In the rows, zero is written as 100.
Each path is a new rotation, seen through one point. The rows after it are directions, each followed by how far the rotation turns it, in degrees each step (0 if it stays put).
Each turn is a multiple of 5 degrees from 10 to 175, or 0.
Each row of a path follows its step; steps can be skipped.
Rotation 1:
step 2: 98 97 113 79 109 84 96 97 91 112 97 98 98 91 111 97 83 89 98 88 109 86 80 97 75 111 90 100 94 89 85 96 102 89 104 98 96 101 82 82 100 104 139 116 97 95 97 109 110 108 104 100 122 91 110 98
step 5: 101 101 103 102 88 80 115 99 101 98 84 113 100 93 93 104 83 92 112 83 97 98 113 97 92 93 110 94 107 89 100 109 107 81 110 93 78 114 92 76 84 115 99 120 90 90 80 116 102 97 82 86 89 108 101 107
step 11: 108 106 100 110 88 86 101 105 86 116 103 71 89 103 80 99 104 100 94 82 107 104 101 110 95 101 87 103 88 100 91 112 88 93 127 98 88 92 82 76 95 107 82 113 92 99 93 104 119 88 105 101 82 104 114 103
step 15: 100 100 99 121 96 74 100 99 104 92 95 104 82 65 109 88 104 71 103 75 95 103 111 111 82 98 93 90 89 112 103 110 107 97 113 100 100 96 87 97 97 93 90 114 101 97 92 99 110 117 92 103 114 99 109 109
step 16: 107 102 92 105 105 98 116 108 93 102 96 94 95 113 87 108 87 87 98 82 93 97 98 107 84 96 107 95 102 84 90 88 105 87 118 88 95 105 92 82 99 109 95 125 84 84 78 121 110 82 82 103 95 124 84 99
step 18: 102 120 114 102 98 103 112 94 101 94 90 101 86 82 99 79 107 88 96 99 115 108 91 95 79 120 114 103 97 107 87 98 110 88 111 95 99 107 92 88 93 107 125 104 81 68 95 91 97 107 116 110 88 97 97 109
step 19: 108 91 97 103 93 95 89 91 110 123 109 95 102 101 104 106 100 90 74 79 104 100 102 111 97 94 87 110 82 104 112 107 118 88 109 114 101 93 68 94 85 117 113 113 97 97 84 104 121 96 101 110 89 93 95 107
step 23: 99 117 107 99 108 64 105 95 108 90 105 103 87 82 94 98 106 87 91 98 97 105 107 102 72 106 97 112 100 112 96 107 113 93 112 96 104 104 71 88 97 103 102 112 83 93 114 109 92 94 103 105 100 71 95 93
step 25: 91 83 94 100 94 83 86 88 93 118 95 91 111 86 110 95 90 95 101 79 100 107 94 102 82 111 81 95 91 103 78 114 107 71 101 93 92 105 104 99 91 126 101 94 100 90 97 97 104 104 75 102 111 90 102 112
103 104 101 96 97 104 94 103 102 101 100 99 102 106 95 100 104 99 98 105 100 108 101 98 99 100 100 101 97 98 99 97 105 103 103 104 101 99 99 96 101 98 102 94 100 101 94 99 106 101 106 97 101 96 104 101 -> 35
103 103 101 98 102 101 101 97 100 99 101 99 97 97 95 100 104 111 101 106 110 98 98 103 99 102 105 101 102 103 100 102 99 96 100 96 104 99 94 95 98 100 100 99 99 102 100 103 100 100 98 97 100 97 97 96 -> 65
102 99 101 99 102 98 101 93 103 98 102 108 105 105 98 100 102 104 102 99 98 99 105 103 95 98 95 106 101 100 100 99 105 97 103 98 95 96 103 102 100 100 100 94 97 94 100 104 97 98 98 100 97 100 98 100 -> 160
105 103 105 102 97 100 96 96 97 98 106 97 103 99 105 103 104 99 103 97 102 101 98 105 101 102 95 98 101 97 100 99 102 108 98 97 100 103 101 99 101 107 102 100 104 104 96 104 95 103 99 100 101 99 98 104 -> 140
102 99 98 105 100 106 106 101 99 101 94 103 98 107 98 102 100 97 107 102 102 106 98 102 98 102 106 98 106 103 97 101 102 100 99 99 99 102 101 101 103 108 101 99 95 101 98 97 99 97 101 103 100 101 99 102 -> 170
101 96 100 97 103 98 103 102 102 97 99 107 98 101 97 109 99 94 95 103 101 98 104 98 100 100 97 99 98 95 106 98 97 103 103 98 102 102 95 99 97 103 102 101 96 105 100 99 99 100 99 96 104 100 95 100 -> 100
103 100 98 100 100 96 104 103 103 99 103 98 101 101 104 101 103 99 97 105 93 99 103 103 97 94 104 100 102 105 98 98 106 101 96 103 101 104 96 99 100 97 98 105 102 105 97 106 100 94 96 100 96 101 100 98 -> 95
Rotation 2:
step 5: 104 96 82 95 107 102 96 93 97 121 99 101 89 107 86 102 93 133 117 107 93 91 82 110 111 111 93 97 119 105 103 99 109 126 88 97 95 118 106 80 110 120 108 111 97 107 87 95 101 86 110 95 114 101 100 96
step 9: 96 105 72 90 119 100 97 87 98 101 124 113 112 115 97 108 80 102 102 112 102 87 111 98 92 103 104 118 108 102 106 84 106 93 110 90 94 111 110 87 110 84 90 93 107 86 102 73 105 122 96 88 110 92 97 99
step 10: 110 95 90 91 110 104 67 121 111 107 75 95 106 90 102 113 110 101 90 92 106 102 106 84 106 103 81 93 113 89 90 98 99 104 99 96 96 94 114 97 93 123 83 95 94 101 104 98 99 93 89 86 89 87 130 110
step 14: 102 78 81 91 126 95 110 87 83 105 90 94 112 106 110 97 116 97 86 88 94 107 92 82 106 101 108 91 102 107 111 107 98 100 106 99 84 89 129 104 93 107 105 111 111 120 79 84 88 105 111 99 102 106 109 89
step 15: 110 105 74 80 119 97 85 92 103 105 123 102 104 105 103 103 103 87 102 99 100 92 115 100 110 91 107 107 99 88 95 86 108 106 125 124 100 110 101 108 105 85 97 103 69 73 117 100 104 96 91 106 94 108 99 95
step 21: 86 102 76 86 90 99 93 91 102 97 101 104 91 115 102 95 83 92 97 108 97 84 91 96 103 98 96 91 102 112 91 74 84 109 94 109 98 111 93 85 109 97 93 105 76 82 108 108 115 107 75 98 81 78 112 94
step 23: 114 80 98 105 122 127 101 84 108 78 96 95 93 113 105 104 114 85 99 88 92 103 107 105 101 106 107 98 100 81 95 99 113 103 109 114 119 117 95 110 90 113 99 80 96 115 112 88 97 118 115 110 99 110 105 107
step 25: 70 98 97 86 80 108 112 104 78 100 99 101 110 81 114 114 78 102 98 96 72 99 90 98 89 86 108 102 88 98 94 89 111 109 115 94 81 107 106 96 95 102 101 106 102 110 92 108 114 110 102 99 111 92 94 76
step 28: 114 102 110 87 110 84 93 105 88 87 120 85 98 104 83 102 84 92 102 96 97 99 83 119 111 119 104 114 87 81 108 108 127 100 102 94 97 103 90 96 101 96 91 110 99 120 100 87 99 80 101 87 122 106 102 94
101 97 97 99 101 100 96 102 105 96 104 104 101 99 100 97 105 102 99 96 100 100 100 103 101 97 99 97 95 100 97 101 103 99 94 102 101 105 107 107 104 98 97 95 101 99 95 102 98 97 102 96 102 106 104 98 -> 85
101 96 95 102 101 98 104 100 96 101 101 94 98 98 101 105 101 96 100 97 101 101 100 104 93 100 102 103 94 100 108 96 104 96 98 97 98 100 100 106 98 98 98 99 100 103 97 96 103 100 102 100 105 97 94 101 -> 130
104 99 104 99 101 105 98 105 97 102 102 106 91 98 99 98 97 96 97 101 98 98 102 104 103 102 98 99 94 98 95 101 95 100 98 92 99 100 100 102 103 102 104 102 100 102 101 99 100 102 101 103 102 99 95 98 -> 10
106 98 100 97 94 99 99 98 96 99 97 99 103 104 101 98 96 99 105 103 96 102 101 100 103 100 100 102 99 98 97 99 98 96 94 103 98 101 103 93 101 97 96 94 103 101 100 97 97 96 103 97 101 91 98 97 -> 95
100 102 99 98 100 100 98 95 102 95 93 97 101 97 106 99 104 101 97 99 92 100 94 103 102 102 102 99 101 101 99 101 98 98 101 101 101 104 105 103 98 100 109 103 99 96 104 98 101 102 101 102 102 96 97 105 -> 35
97 96 107 103 99 104 100 101 99 100 102 101 105 101 96 101 100 97 104 96 101 101 93 102 105 97 99 102 103 102 100 99 101 101 99 102 102 104 92 104 104 94 102 104 100 98 102 95 101 99 97 94 104 98 98 99 -> 90
105 100 99 101 99 99 103 97 101 97 102 99 99 100 98 101 97 105 101 99 99 104 100 100 102 100 104 101 95 96 98 98 99 100 98 97 97 100 95 104 96 102 101 97 99 93 108 98 108 100 100 99 94 102 105 92 -> 170
95 103 102 102 98 103 100 93 99 106 105 99 97 97 103 98 103 105 103 95 98 108 97 96 98 99 99 102 98 95 100 101 95 100 96 98 98 103 101 97 102 98 97 107 98 102 97 104 100 100 101 100 95 102 96 99 -> 55
Rotation 3:
step 3: 104 84 85 91 102 121 94 91 120 74 70 125 106 88 97 108 107 102 133 80 109 87 104 98 91 100 92 109 93 77 98 111 107 98 97 107 112 103 87 105 108 94 106 95 101 104 94 99 78 96 87 93 109 88 94 101
step 4: 112 98 104 117 105 102 127 94 102 99 83 112 103 99 89 111 115 111 83 105 99 86 112 104 93 97 89 124 120 103 118 102 76 94 126 102 100 108 101 107 105 83 101 77 97 92 97 101 108 124 105 92 91 105 81 123
step 5: 105 110 116 109 116 101 96 84 87 104 99 88 108 95 121 100 105 94 95 97 97 123 101 98 98 108 65 107 119 111 111 85 100 91 100 117 97 82 96 110 123 101 98 118 95 127 117 106 89 99 109 114 82 106 99 97
step 11: 85 99 107 98 92 102 110 83 110 86 77 90 123 80 87 101 86 97 114 100 86 85 103 108 83 95 96 97 100 105 93 84 96 104 105 87 93 104 105 98 88 106 104 74 92 83 95 92 90 104 117 130 95 96 124 83
step 12: 122 91 95 93 99 89 115 110 65 97 96 99 80 114 105 119 74 98 107 90 101 87 111 108 100 89 94 100 97 107 78 107 99 105 114 110 93 105 106 102 112 99 104 80 80 98 120 118 82 107 112 112 99 84 83 96
step 18: 76 111 110 93 122 95 95 105 98 75 114 106 111 106 98 87 106 95 100 98 97 102 98 117 88 105 98 84 70 97 76 107 106 104 92 95 101 102 107 112 110 109 111 109 97 112 97 108 105 86 107 98 139 122 110 91
step 19: 94 79 92 117 94 105 105 94 100 113 101 113 100 110 90 92 79 84 90 112 102 89 98 83 103 118 118 114 93 97 80 104 100 118 97 94 107 117 80 107 83 92 105 82 115 96 101 90 93 106 128 92 127 101 106 99
step 21: 96 100 105 93 119 94 105 102 99 120 101 108 84 109 107 117 103 86 120 86 96 118 104 101 94 89 130 100 101 113 114 102 68 106 116 104 104 106 96 88 105 103 110 110 117 98 107 97 115 107 89 96 64 115 93 101
step 26: 97 97 105 101 83 112 85 106 128 111 91 95 119 99 95 90 96 102 98 104 102 112 92 91 78 109 103 104 86 83 110 108 113 99 95 109 98 96 76 107 131 121 85 105 101 112 82 104 103 81 116 98 89 117 121 109
98 101 108 100 104 102 102 101 100 98 94 98 101 104 101 96 101 102 98 98 106 97 101 96 105 102 100 95 101 104 101 103 100 101 105 97 102 100 98 99 104 101 93 102 104 99 101 103 102 94 99 106 103 95 95 98 -> 140
96 96 101 98 102 96 98 98 96 102 99 101 99 103 102 99 103 98 93 101 102 101 104 100 99 108 102 104 98 98 96 98 97 94 95 104 105 97 101 101 98 102 98 101 98 99 95 101 109 100 101 101 103 98 105 96 -> 35
102 96 100 97 96 99 104 104 98 102 103 104 95 101 107 100 99 102 99 99 97 98 101 102 101 106 93 100 108 106 101 99 106 103 95 103 97 101 99 97 101 100 101 102 99 96 99 97 100 98 103 101 103 99 96 102 -> 145
100 98 103 100 98 97 101 99 100 103 101 101 96 100 94 99 97 98 100 101 96 97 96 104 104 99 97 94 105 95 100 97 89 95 99 101 104 104 101 101 105 101 96 106 98 101 104 101 97 102 98 99 100 100 99 102 -> 90
95 101 101 102 104 94 93 103 98 103 98 100 104 100 96 107 99 99 102 99 102 104 98 98 104 98 97 99 102 101 104 99 105 104 97 100 99 102 102 101 105 99 103 104 98 100 104 103 110 100 102 98 98 103 99 100 -> 90
100 99 98 99 105 102 101 103 103 98 103 99 94 104 96 100 101 93 106 95 108 106 104 104 99 102 99 97 101 97 95 100 100 98 100 103 99 101 100 99 98 98 102 97 99 101 107 96 100 97 102 99 102 99 97 96 -> 115
103 104 102 104 97 103 102 103 94 97 95 107 100 102 101 100 102 95 101 99 101 99 100 107 99 99 108 97 102 104 100 101 101 99 101 101 97 101 99 103 98 107 98 100 98 100 100 104 105 103 98 95 103 107 97 103 -> 125
